These are runs of 6 systems, one row a step. Runs of the same system follow the same rule from any start.
run 1, R:
[[70,13,2,40,22,-33,11,24,1,10,-9,-73,-16,-22,8,-9,-6,29],
[20,9,-19,4,-2,65,-28,21,38,-23,3,43,-18,-26,-30,43,11,-49],
[-25,-22,48,-30,-9,-9,12,-57,-58,17,-2,39,56,-26,6,-17,-20,1],
[-9,-2,30,-7,0,-2,-10,41,16,4,-11,-57,2,89,28,10,-5,31],
[13,-18,-85,-21,-35,-6,-9,27,36,-9,-10,4,-32,-50,-1,-33,19,10],
[18,-18,22,54,28,-49,27,-6,-31,5,1,52,-6,1,-40,13,-17,-55],
[-63,57,6,-12,9,44,-1,-56,23,3,30,0,16,41,3,8,-2,20],
[40,9,-8,-10,3,-9,-13,5,-39,2,-8,-78,-1,-47,21,-44,4,34]]
run 2, D:
[[16,-9,-72,6,-27,-13,5,21,54,-12,0,-5,-42,-63,-3,-6,27,21],
[62,-23,44,0,4,-37,-32,-14,-21,0,-2,-15,9,-12,-36,28,-12,-62],
[-38,31,33,-8,9,84,-20,5,14,-13,14,17,13,42,3,40,5,-11],
[6,28,-21,-16,5,32,27,-27,-27,18,-11,-6,28,-58,27,-58,-17,57],
[6,-64,-12,-11,-18,-50,-14,70,-38,-10,-22,-19,-27,26,12,-31,16,-13],
[26,-9,12,50,13,-1,36,17,48,5,-8,60,-10,13,-30,55,-18,-24],
[1,65,7,4,30,-6,-7,-61,3,17,21,-52,16,41,-9,-18,-24,9],
[-32,6,-79,-27,-26,25,-29,8,6,-28,12,5,-34,-29,1,-30,40,-5]]
run 3, Q:
[[28,8,-63,-39,-21,13,-17,-28,61,14,-8,33,1,-7,-35,-18,-28,-29],
[22,-10,50,1,2,-43,-29,-53,-30,-7,21,-24,13,-39,-27,29,7,-43],
[-12,-32,-4,-46,-31,-42,-20,2,42,14,-9,-15,5,89,-1,0,-18,-5],
[-10,-13,-12,13,-16,-69,42,-59,20,18,15,27,4,-57,-14,2,-2,21],
[51,4,-3,43,26,-61,-6,23,5,5,-2,-38,-32,46,-32,3,-13,-39],
[-31,25,-58,-23,-18,4,-21,-48,54,-5,25,30,-17,2,-35,1,7,-30],
[17,22,54,15,10,-33,-12,-56,6,5,29,-65,13,-18,-6,37,4,8],
[39,-25,-30,-42,-32,-13,-13,19,79,18,-28,-9,-1,45,-6,4,-31,6]]
run 4, C:
[[30,46,25,44,22,-4,26,-30,63,18,16,-23,2,-6,-11,49,-15,28],
[23,54,-21,-27,-4,62,-36,-31,32,-8,13,-48,3,-45,2,4,7,16],
[30,-22,43,-48,-12,41,-56,21,-42,-13,-13,-28,23,-10,9,5,3,-31],
[-1,-69,35,-47,-42,-14,-4,16,23,14,-26,44,29,31,1,27,-19,-15],
[14,-9,-24,-10,-11,-70,5,-36,49,26,-1,5,1,51,-35,-8,-36,-17],
[-18,44,-24,24,14,-15,-27,-14,39,-18,38,-44,-43,48,-25,22,22,-23],
[-30,0,23,11,-10,-10,-26,-30,-12,-34,41,-28,-20,-57,-4,42,57,-14],
[44,-35,68,18,-6,-20,11,14,2,2,-7,-22,16,-51,13,53,5,21]]
run 5, R:
[[22,33,-78,0,8,1,-1,-35,2,4,6,27,-15,-45,-36,-51,-13,-29],
[-12,26,45,39,42,-5,-13,-27,-70,-13,26,-7,0,16,-25,12,7,-51],
[-48,24,26,-16,-17,30,-17,-31,21,-16,29,-46,6,-17,31,35,40,48],
[73,-35,24,-3,-15,-21,6,28,18,8,-27,-31,9,-55,13,16,-6,27],
[22,-28,6,-20,-13,37,-11,27,40,3,-21,61,10,35,-26,34,-27,-48],
[-45,-14,-16,-56,-20,-15,1,-44,-36,20,-8,30,36,28,4,-63,-27,3],
[-8,1,-12,26,12,-55,-6,34,-16,-6,7,-62,-37,69,5,-22,14,4],
[-11,17,-63,29,-9,-12,1,-7,46,-22,27,2,-52,-56,-20,16,41,0]]
run 6, Q:
[[3,-2,-26,-17,-16,-60,15,-67,-12,18,7,-16,12,-58,-4,-42,-7,24],
[33,-37,-13,23,-9,-72,-18,47,17,-11,-3,-41,-46,27,-16,19,19,-28],
[-43,10,-17,15,-9,-10,15,-39,61,-2,26,59,-14,18,-33,43,6,-21],
[33,57,26,25,37,-18,6,-63,0,21,19,-48,20,3,-13,-1,-29,10],
[49,-8,-60,-51,-29,-6,-42,12,52,3,-15,-31,-16,-2,-12,-23,-8,-15],
[-8,-44,43,3,-23,-41,-11,-33,15,-12,19,25,2,-45,-20,65,25,-33],
[-3,-8,40,-6,8,-38,12,-16,16,29,-9,-4,27,93,-11,7,-45,-6],
[8,8,-69,-18,-13,-43,20,-52,11,21,-3,15,-1,-37,-17,-60,-22,8]]
run 7, T:
[[-65,-44,-26,-18,-20,-30,1,10,-32,-9,1,54,-11,36,-7,-27,12,-29],
[15,-42,4,18,-2,-98,12,22,-22,11,-11,-40,-13,37,2,-27,-7,5],
[54,30,-64,23,11,-12,7,26,61,8,-11,-36,-37,13,-17,-19,-13,9],
[30,55,-19,34,32,25,30,-43,-8,12,7,15,10,-73,-17,-16,-21,10],
[-22,39,50,24,26,72,1,9,-34,-17,14,-19,12,-19,27,27,22,24],
[-29,-43,17,-40,-46,25,-25,12,13,-25,5,6,5,-49,23,36,41,11],
[21,-61,44,-37,-25,-15,-16,14,4,12,-27,38,30,35,-14,25,-28,-39],
[-37,-14,-42,-18,-5,-17,17,15,3,14,-18,39,-6,81,-5,-48,-25,-8]]
run 8, W:
[[-39,-35,-36,-44,-39,33,4,10,19,-4,-14,72,7,-21,3,-11,5,1],
[-16,-33,-40,-6,-6,-43,33,35,-8,19,-28,24,-8,60,7,-57,-25,12],
[48,32,-60,47,27,5,17,49,41,2,-9,-8,-44,9,-17,-12,-8,0],
[-11,45,-33,59,33,-37,10,-38,-26,-13,37,-24,-37,-36,-24,-14,26,-12],
[-39,17,49,45,22,25,14,18,-36,-21,22,-27,-9,-19,29,37,42,31],
[-10,-13,12,-29,-26,30,15,-17,-10,3,-7,5,27,-84,38,-6,14,58],
[3,-9,17,-33,7,35,17,-3,-54,26,-33,39,51,11,15,-53,-46,8],
[-2,16,-56,-22,-3,67,-8,23,26,-2,-17,61,-4,17,-18,-23,-17,-27]]
run 9, D:
[[28,-29,-1,40,0,3,23,72,51,-4,-18,25,-29,20,-5,52,3,-6],
[50,52,3,12,31,-3,4,-46,23,30,0,-22,24,27,-28,-12,-54,-10],
[-40,30,-61,-27,0,34,-43,-2,-19,-22,17,-8,-24,28,-6,-44,22,-29],
[7,-5,-8,43,12,2,22,7,-41,-16,7,33,-16,-97,-5,0,29,-7],
[32,-9,63,28,15,-14,-11,41,-10,-8,-1,-69,-4,24,17,41,12,9],
[36,20,-30,-30,-12,69,-9,24,76,12,-24,10,8,13,-2,7,-30,15],
[20,11,-18,-24,16,2,-10,-29,-65,18,-15,14,27,-1,-17,-74,-40,-35],
[-55,-8,-8,41,15,6,10,53,-47,-29,10,27,-36,28,8,-3,40,-12]]
run 10, W:
[[-14,-20,-59,-25,-30,-7,-2,25,-11,-9,-8,-28,-22,-45,32,-51,31,46],
[39,-20,15,39,29,-11,38,42,-64,11,-29,26,7,-19,2,-32,-25,-4],
[-15,52,-27,28,17,54,32,-29,38,3,13,56,3,-28,-15,11,-11,10],
[-71,22,-42,-15,0,2,-4,-14,-40,-9,17,-20,-11,24,21,-58,21,23],
[27,-32,-9,19,2,25,3,95,-31,-21,-25,-2,-26,-28,25,-10,25,8],
[9,-3,-16,32,6,-26,54,-31,-4,18,-3,61,6,-66,-16,-12,-16,9],
[-51,53,-1,19,32,39,30,-10,-8,9,12,3,9,55,13,-25,-14,36],
[-1,15,-67,-19,-13,50,-27,38,-8,-24,-2,-25,-29,-42,18,-38,32,16]]
run 11, C:
[[63,-16,31,43,15,-56,3,37,19,8,-9,-54,-18,25,-7,31,-9,-4],
[3,23,-29,1,-13,51,-12,-14,78,-10,16,36,-16,-32,-24,51,11,-17],
[22,28,48,-16,16,-3,-32,-67,-37,7,15,-41,36,-16,-13,-3,-18,-20],
[-6,-28,31,-38,-32,26,-22,46,43,-7,-15,-36,8,41,32,37,12,34],
[39,-40,-37,-39,-34,-39,-25,-19,16,4,-7,25,-4,-40,-32,-14,-8,-46],
[15,10,46,31,30,-17,-8,3,12,5,7,-6,-2,77,-29,43,-20,-43],
[-57,17,-14,-26,-34,-3,-9,-59,62,-5,32,-4,-4,-13,2,28,25,28],
[54,-3,18,9,7,-50,-28,-1,-28,-6,5,-80,-13,-27,-7,-1,9,-11]]
run 12, T:
[[49,3,39,-2,30,31,-14,34,-60,7,-26,-23,23,31,3,-25,-32,-21],
[-32,-5,-72,8,-13,23,1,49,5,-26,0,32,-45,-19,3,-21,39,2],
[45,-44,46,19,3,-48,28,8,-42,11,-19,0,18,-51,5,0,-12,6],
[19,15,-18,-2,6,61,0,75,40,1,-25,-10,-11,51,18,3,-12,23],
[4,-16,-41,-29,-20,6,12,-26,-32,7,-13,43,15,-81,0,-52,-6,8],
[28,-4,48,26,34,27,-12,58,-60,-8,-16,-20,2,39,7,1,-7,-26],
[-28,-29,-63,0,-33,0,14,47,28,-16,-5,27,-37,-34,12,-8,35,26],
[67,-34,45,-2,5,-27,16,6,-30,25,-34,-2,37,-26,1,-10,-41,2]]

Which system made each of these runs?
run 13:
[[29,-3,-44,-55,-22,72,-29,12,14,-6,-24,36,12,-37,-8,-25,-11,-21],
[-9,-27,26,16,20,7,12,18,-83,-6,-10,63,14,-3,-10,-19,-7,-45]]

T
run 14:
[[28,17,77,5,29,60,-13,-6,-27,2,-2,8,38,3,-8,38,-24,-29],
[-46,-5,-9,-62,-43,31,-29,-51,33,-6,15,38,22,-19,-9,19,9,-14]]

W
run 15:
[[59,-5,27,-4,4,-8,32,-2,37,38,-34,-3,37,6,5,4,-56,32],
[21,12,-42,-46,-1,60,-38,31,6,-2,-24,20,2,46,-15,-35,-27,-46]]

R
run 16:
[[-17,0,34,7,15,-27,-36,11,-40,-19,18,-65,-15,60,2,9,24,-22],
[3,18,-33,7,-12,61,12,13,65,-6,1,41,-11,-48,-2,29,11,19]]

D
run 17:
[[-16,-35,39,-50,-20,9,14,-7,-44,20,-26,13,56,-1,37,-36,-24,40],
[6,-56,-16,9,-6,-42,30,55,-56,3,-31,13,-11,-11,22,-51,3,15]]

Q
run 18:
[[-53,-13,-41,15,-13,-6,37,22,45,3,-2,58,-21,39,-2,4,5,13],
[10,60,12,65,49,0,34,-41,-29,6,22,-9,-1,-42,-13,-2,-4,9]]

Q
run 19:
[[13,-43,-36,-57,-33,11,-23,48,28,6,-34,23,2,54,-1,-22,-21,-22],
[-7,5,5,25,25,-11,36,-34,-33,18,-3,77,21,6,-30,-19,-36,-35]]

D
run 20:
[[7,12,-29,-37,4,56,-26,46,2,5,-28,-4,3,76,6,-39,-27,-12],
[-32,-5,-3,-17,-20,20,5,-39,-34,-11,14,22,14,-96,15,-10,29,21]]

Q
run 21:
[[23,-12,-22,-53,-27,70,-44,53,24,-13,-24,-16,-1,-4,18,-4,8,2],
[44,-20,18,-8,14,28,14,14,-49,19,-38,53,38,-25,-8,-29,-44,-25]]

D
run 22:
[[-35,57,-31,5,34,51,4,-13,-28,3,5,29,4,48,-11,-44,-19,-16],
[-9,40,-22,-15,2,27,-24,-23,-32,-14,18,-59,-6,-58,20,-37,28,31]]

Q
run 23:
[[-29,-22,52,-31,-17,18,3,-53,-10,9,5,65,50,-26,-8,28,-15,-16],
[-60,-21,32,-32,-10,1,-18,10,-25,0,-3,-2,18,93,17,-4,-2,-4]]

T
run 24:
[[-1,-16,-60,36,-5,-39,51,27,16,7,-10,30,-31,-40,3,-26,9,33],
[64,14,29,16,25,16,21,17,-22,22,-26,-41,23,-20,21,-21,-34,41]]

T
run 25:
[[-8,9,-44,-43,-8,-32,-3,-50,-2,28,-8,1,20,42,-13,-67,-39,-4],
[6,-20,-28,12,-16,-81,-7,-20,-8,-10,19,-41,-32,-53,-10,-10,34,-1]]

Q
run 26:
[[24,21,6,57,15,-23,43,13,47,10,5,-39,-19,-28,14,30,6,60],
[54,4,-32,-40,-17,-21,-48,-2,48,6,-5,-57,-9,25,-19,-9,-15,-18]]

D
run 27:
[[30,0,-14,13,15,-1,-19,76,-19,-9,-18,-66,-31,49,15,-25,8,6],
[-43,-2,-36,-5,-25,44,7,1,35,-18,11,60,-13,-46,1,21,30,9]]

Q
run 28:
[[-53,-2,-28,41,4,-1,18,21,-29,-30,23,26,-40,-45,8,4,55,6],
[-20,49,26,48,39,42,10,28,1,-10,14,-31,-16,46,13,28,13,23]]

Q
run 29:
[[-48,19,-37,41,20,-21,5,-25,-38,-20,32,37,-32,-16,-30,-14,31,-40],
[-32,55,5,19,22,7,-17,-18,8,-11,33,-71,-19,45,10,9,21,20]]

Q
run 30:
[[11,-7,56,14,28,-33,-12,2,-76,0,0,-47,13,32,3,-12,-7,-19],
[-43,-21,-71,-42,-39,-5,1,18,34,1,-9,14,-19,29,15,-42,8,22]]

Q
run 31:
[[-14,-32,28,45,-8,-72,8,8,4,-18,25,-25,-32,-27,-2,54,46,3],
[16,1,67,16,1,-19,31,-24,16,22,0,-39,32,-20,26,33,-12,62]]

W
run 32:
[[1,21,-33,41,4,-49,20,-55,44,0,32,22,-27,-38,-44,23,6,-20],
[-46,28,39,27,24,-14,4,-12,-19,-5,26,-58,-3,59,22,10,16,31]]

W
run 33:
[[-4,-15,-14,-36,-21,-28,-26,-51,-49,-3,12,-15,9,-70,-4,-40,15,-9],
[-4,-25,72,11,16,32,12,41,-33,3,-16,40,27,44,8,30,-18,-17]]

W
run 34:
[[17,20,-13,18,24,58,-3,4,3,-8,0,76,-1,-9,-40,14,-16,-59],
[-8,55,25,33,45,20,8,-21,-68,-3,17,-43,9,-1,10,-28,1,16]]

D
